In the data rows, 128 means zero.
Here is a table of points, one per row:
[237 110 132 156 114 119 173 127 143 187 223  89 147 145 165 114  89 123
  91 100 129 172 194  71 150 115 165 181  93 145 144 151]
[108 156  90 163 195 106 110 126  19 112 117 196 125 147 113 164  87  99
 138 185 133 160 138  83 198  69 179  90 119 100 130 104]
[135 135  97 125 147 248 167 115  83  96 140 146 148  65  87 183 144 155
 161 115 108 128 210 118 140 144  74 123 218 125  95 158]
[ 96  80 138 108 104  77 103 162  85 147  84 109  82 112  51 143 104 161
  91 104 140 137  76 141 174 132 231 220 168 116 117  74]
[ 94 149 140 176  99  90 129 143 111  58 106 154 106  55 170 106 129 130
 173  94 155 143 188 136 125  95 137  89 103  81  77 105]
[102 105 108 179 121 128 141 146  86  89 165  99 131 143 138 150  95 178
 157 109 169  96  87 108  87 137  86 137 129 125 140  84]
[ 36 137 115  67  78 108 190  93 186 159 122 196 158 146  32  94 150 137
  66 138  85 172 163 116 189 125  83 194  73  64 192 114]
[194  51 211  83  72 132 102 122 201 128  81 143 130 130 170 112 143 161
 139 158 138  64 194  99 149 133 123 152  91 155 158 175]
[ 92  69 211  80 187 105  68 138 145 154 117 161 117 123 138  72 193 143
 187  72  75 196 115  57 193 122 119 154 174 150 128 122]
[ 61  92 121  69  94 126 102 165 100 117  70 104 153 203  86 126 119 125
 108 107  56 115 119 192  80  97 211  95 144 125 133  78]
[ 63 108 137 126  87  75 183 152 130 180  72 110 106 176  65  95  88 180
 232 158 138 144  50 106 162 184  75 128 117  69 131 113]
[162 196  97 130  99 133 179 181  97 166 118 175 225 136  40 141 193  99
 116 135  92  66 134  50 173 135 248 154 135 109 139 120]
[ 90 102 137 124 131 147 121 140 104 181 119  71 159  42 120 141 206  89
 176  90  95 186 128 108 156 141 103  64 146 123 115  98]
[203  93  56 101  32  92 135 121 129 158 116 126 116 155 102 142 113  51
 107 105 235 125 150 121 126 149 149 108 108 198 134 148]
[ 77 148 188 125 144 175  59 110  86 162 120 174 113 136  63 170 146  59
 139 105 109 186 136 147 113 149  64 172  54 182 178  81]
[168  61 101 162 163 208  87 145 171 124 106 152  96 143 141  88  99 118
 115 122 155 153  71 135  71 103 129 167 100 141 111 185]
[192 111 136 138 152 107 123  96 122 147 110 128  75 132 114 128 128 123
  99 166 117 145  60 113 140 185 117 110 149 126 140 163]
[201 130  81  90 168  91 162 179  63 135 143 128 179  91 160  98  88 120
 152 185 186 133 158 138 196 131 119 107  80  63 183 113]
[  6 137 212 137  73 117 125 227 127 148 103  82  98 113 186 191  44  75
 142 156 136 108  28 159 111 190 129  63  63 168  76 110]
[123 124  91 105  98 151  87 109 131  97 164 146 146 108  73 210 128 161
  77 107 139 189 137 110  77 191 129 163  98 130 146  83]
[159  85  61 163 114 131 100 135 115 143 109 125 139 159  56 149  84 113
 154 163  50 136 145 109 135 112  91 178 117 241  79 146]
[ 57 169 143  81 189  88 165 152 149 149 153  67 126 169 150  68 107 159
 123  94  90 207 199 124  90 193 179 134 140 140  93 158]
[109  82 122 119 183  69 214 164 198 181  69 143 134 124  82 112 122  92
  75 136 158  69 131 167 152 114 197 122  94 148 171 213]
[128  68 138 136  91 185 169 109  75 114 144  49  80  80 130  67 168 121
 172 135 128 155 131 122 133 135 158 155 138 161  88 122]
[123 155 113  96 213 148 186 198  88 125  65  79 131 104 110 102 109 125
 142 131 107 166 159 144  93  95 134 172 214 151 125 116]
[124 140 118 134  87 177 127 123  99 108  77 146 169  67 105 185  85 165
 122  73  47 189  97 205 181 184 133 157 173  68  65 113]
[154 177 107 115 133 160 148 178  99 136 165 113  35 154 138 122 108 133
 139 161 197 107  90 103 149 150 127  78 107 122 141 117]
[107 123 112  94 134 101 147  67  53  79 114 131 119  97 148 154  77  62
 107 117 121  97  86 106  56 141 124  55  98 223 138  78]
[ 67 122 120  86 117 132  91 114 255 158 100 155 113  88 136 254 130 100
 161 143 132  81 197  90 167 111 131 166 148 145 155 132]
[154  63  77 195 115 170 172  58 197  51  75  97 137 156 140 118  63  79
 107 103 179  63 161 190  44 127 113  97 136 113 177 133]
[ 73 177  74  97 152 169 137 193  61  64  76  79 130  95 113 125  93 106
 138 104 173  97 157 191 126 111 123 150 160  93 101 104]
[124 161  98 165  88  64 137 111 113 106 107  75 112 133 175  81 149  71
  76 119 119 155  78  85 103  93  91 109  50 123 133 175]
[142 112 116  89 151 183 119 104 179  61 100 166 154  82 155 165 193  65
 200 120  91 187 185  75 211  85 114 183 174  95 172  95]
[247 154 121 115 142 159 142 103 122 134  82 168 154 225 158 117 147 148
 195  94 151 102  99 125 137 135 166 114  69 133  87 119]
[143 154  86 165 113 114 116 127 149 192 143 153  51 119  88 132 180  86
  86  76 105 132 109 116 132 135 177 122 123 136 133 159]
[164 109  91 127 141 167  85 172 116 124 130 179 115 143 181 135 148  92
 185 166  77  84 104  71 100  54 124 203 111  40  53  77]
[176 162 176 203 200 206 204 155  84 184 140 115 124 153 133 129 198  97
 129 100 210 125 195 151 216 158 161 147  74 192 180 125]
[133  55  62 173 122 123 143  99 138  80 155  98 155 107  94  85 140 151
 148  96 117 123 138 102  99  60 113 106 111 100 128 143]
[173 198 136  75  75  81 201 198 118 138 172 125 129  99 106  97  98 151
 107 204  54  85  70 114  99  84  70 116 166 159 122  70]
[146 159  72 170 101  38 166  53 120 141 119 109  58  87 105  94 165 114
 117 119 127 133  88 119  94 102 103 112  71 147 114 150]
[180   4 113 127 135 122 114 182  91 102 128 199 154  90 112  84 147 100
 163  67 151 135  73 187 131 120 120  64 163 160 173 144]
[208 195 189 171 155 124 111  46 170  58  66 165 169  96 109 127 151  76
 111 126 208 190 108  82  90 155 124 129 145  72 187 146]
[110 139  69  81 144  36 200 169 155 176 126 148 181 125 255 149 140 208
 159 108 117 182 200  87  60 177 209 143 174 189 134 116]
[116 112  70 148 160  88  70 137  70 143 140 136 151 112 100 133 167 175
 119 119 136 124  98 136 152 124  57 171 176 150 168 208]
[112  66 171 167 106 168 112  87 136 141  97 164  94  82 120 162  50 109
 146 112 137  84 203 105 159 130 123  98 158 127  80 154]
[151 173 144  43 110 150 164  57 128 182 164 133 128 172 133 185 126 179
  96 122  74 156  77 139 134 145 154 159 129  77 144 108]
[150  88 142 118 197 103 117 137 190 148  63 190 217 184 134 204 156 185
  87 154  77 175 122  98 131  79 128 170  88 112 127  56]
[195 220 246 102  92 182 112 159 113  72 139 160 169 132  80 167 207 179
 103  65 120 183  77 129  85  41  69 131 148 123 167 149]
[108 112 118 117 102 111 115 140 113  68  89  74 119  96 114  72 121 204
 104 123 121  67  82 114 120 165 104 116 152 166  51  94]
[136  95 122 107 161 130  81 143 197  96 161 120 115 113  80 130  56 143
 226 192 174 192 149 209 182  92 151  36  24 183 117 116]
[196 128 174 196 119 102  92 152 127 173 131 127 111 137 103 132 178 190
 191 158  90 117 190 161 116  78 123 158 178  78  64 143]
[208 149 156  56 184  94 128 125 134 143 152 164  82  79 149 175  57 111
  78  67 183 139 112 196 125 144  74  75  79 124  90  92]
[147 133  99 101 116  99  49 121  91  92 107 170 110  82 159 112 116 140
  73 170 125 112 105 129 108 161 150  97  85 122 101 127]
[ 78  91 162 134 124 129 130  54 131 112 136  18 164  86 132 141 110  98
  85 128 107  86 113 150 176 153 117 113 167 125  77 175]
[ 83 111 185  53 101  70 194 145  33 128 135  51 134 115  85 174 111 181
 110 122 113  55 193 107  97  75  66 140 165 106 169 166]
[ 68 229 178 177  81  66 118  94  45 103 142 141 184 191  91 132 133 109
 163  93  87  83 107  98 165 158 111 152 150  48 111  67]
[144 154 164 159  92  82 121  72 216 188 242 153 133 193 162 128 165 153
 199 240 148 109 143 194  68 152 131 212 183 198 132 103]
[ 72 130 182  94 167 131  94 102 117  52 192 166 135  89 129  57 189 136
 134 177 110 179 101  88 136 154  98  94 153  50 150 134]
[168 105 111 159 181 113  62 147  97 209 123 172 191  82 184 140 113 165
 105 143 154 190 111 118 167 147  97  86 118  88 167 139]
[ 70 112 194 161 161 101 162  94 151 153 152 169  99 136 171  92  80  94
 118 127 131 123 144 137  64 132 193 184 119 138 161  76]
[146 179  99 112 148  80 114 111 156 122 215 106  83 180  66 109   7 106
 183  68 165  57 195 100 126 119 158  84 145 184  56  96]
[ 57 169  78  31  74  67 125 116 125  91 219  73 143 172 158  80  67 100
 150 111 169  84  76  97  87 107  88  54 132 131 145  95]
[203 135 173 140 131 153  96 156 122 144 111 163 157  82 174 104 188 103
 101  82 170  52  68 132 111 125 148  66  55 183 115 143]
[ 95 225 223 121 145 185 154  81 137 125  65 208  53 175 205  99 103 172
 185 180 255 112 115 243 110 126 159 122 137 171 121 130]
[ 75 138 135 116 172 121 120 145 184 151 178 139 153 146  81 100 107  96
 176 145 175 119 108 111  92 155  78 172 121  84 112 147]
[171 147 187 168 187  95  56 107  75 104 147 116 136 180 185  95 215 154
 154 155 101 121 137 110 110  88 113 108 170  44 122  91]
[174 126 111 124 166 178 113  40  81 185 159 179 164 144 108 167 128 168
  85 109 136  69 111 103 151 169 217 110 127 107 125 238]
[ 96 129 122 157 155 105 175 175 191 131 180 117 148 126 125  97 160 156
 134  81 152 135 147  54  86 111 153 158 134 101  67 148]
[105  89 132 116  81 174  64 142 177  86  87 160 188 123 165  95 164 178
 149 207 183 188 126 132 223 118 117 133 109  59 223 136]
[127 189 112 104 121 166 151 105 139 231 214  65 130 126 103 154 115 164
 150  49 126  81 158 142 136 115 161 144 117 120  95 105]
[188 140 143 163 127 198  91 116  47 124 163 129 120 143 202 105 103 153
 123 112 138 135 101  90 194  64 175 150  72 107 181 143]
[142 157  84 171 102 142 152 138 141 144 132 170 115 139  80 137 150 208
  35 176  73 164 144 181 101  98 116 155 166  62 194 146]
[102 113 155 137  86 130 113 174 166 114 103 116  53 150 109  70  99 130
  87 103 166  70 137 117 108 146 125   0  56 192  91  96]
[ 96 147 115 126 216  91 168  95 100  82 153 121 172 162  73 255 106 166
 128 145 181 113  64 105 144 128 110 101  84 199  81 140]
[142  52  91 159 156 185 132 101 183 203 113 148 111 107  99 143 185 137
 197 118 137 110 141  88  74  66 160 101 182  94 176 164]
[173  41 156  62 127  89  63 184 194 134 134 255 114 153 169 109 121  41
 104 146 172 157 164 169 108 104  65 208 109 141 123 199]
[126 129 140 123 154 121 107 126 113 101 130  93  81 188 105 134 116 141
 108 108  13 179 130 147  95 163 188 143 140  86 163 201]
[130  96 143 149 137 130 170 163 137  55 190  88  91 138  78 104 158  89
 115 121 110  55 118  89 134 204 103 132 113 137  88  94]
[121 146 122 134 121 239 144 126 140 137 109  87 169 151 155  85 161 168
  84 164  98 144 167 172 161  99  68 156 176 130 116 101]
[ 78 200  83 130 138  81 141 160 221  35  67 106  56 191 255 184 114 116
 105 179 138  58  86 228 192 184 113 109 138 200 179 147]
There is one direction along which these points spread out most. Take the direction at right angles to it along which they spread out most. Then take the direction at right angles to both along which they spread out most. Go by this last direction. For each point below, how far along it does it lie, from 0 to 99? The average is 50, and the first point in the table lies past the average. One standard deviation of the points above along it is 16.
[105  76 105  75  85 116 113  89 105 131 100  95  98  86 156 107 108 117
  90 106 121 151 167  95 170  76 128 143 123  77  65 100] 45
[ 62 116 150 176  90 160 126 126 101 111  99  65  79 135 150 158 188 147
 104 143 106 135 186 118  78 190 130  93  86 161 134  84] 45
[ 85 148 113 124 173 157 111 162  79 100  86 117 139 125  98 138 141 130
 145 117  34 124 159 143  98 150  89 163 118 164  48 246] 49
[130 116 126 105 132  98 102 127 197 181 130 106 128 128 250 133 180  81
  94 168 247  89 166 181  94 119 157 108  77 171  15  68] 61
[133 176  93 227  84 217 172 159 178 137 182 102 213 158 180 110 104 128
  95 236 194 123  38 135 152 130 193  64 255 223 123 155] 58
[115 106 125 202 144 227 121 122 132 184 143 130 209 207 146 141 164 110
  94 109  64 164 145 171 126 134  76 188 255  76 131  65] 54
[167 159 101 144 108  81  63 133 141 161  75 125 111 101  93 113 133 118
  60 115 136 219 156  74  88 121 149 139 111 119 199 142] 53
[140 112 118  93 110 136 139 106 150  57 137  54  47 115 121 103 135 115
 108 141 123  89 127 101 130 149  99  95  90  84  60 122] 41
[ 89 163 118 190  79 159 108  93 101 121 106 100 154  74 128  77  39 102
 111  98  47  78 158 125 119 137  91 128 105  97 239 102] 38
[ 46 102 118 138  81 120 168 113  95 167 111 150  65 168 196 160 148 109
 156 152  86 186 101 213 135 149 103 135 216 159 149 140] 46
[141 183 112  84  96 100  80  65 112  77 176  69 164  28 101  86 128 115
 129  93  76 110  91 168 112 154 143 206  77  93 149 124] 41
[169 107 166 162 142  73 164 147 193  97 184 142 115 135 122 155 116 105
 121 164  64 115 122 162 140  90 106  50 130 151 200 231] 55
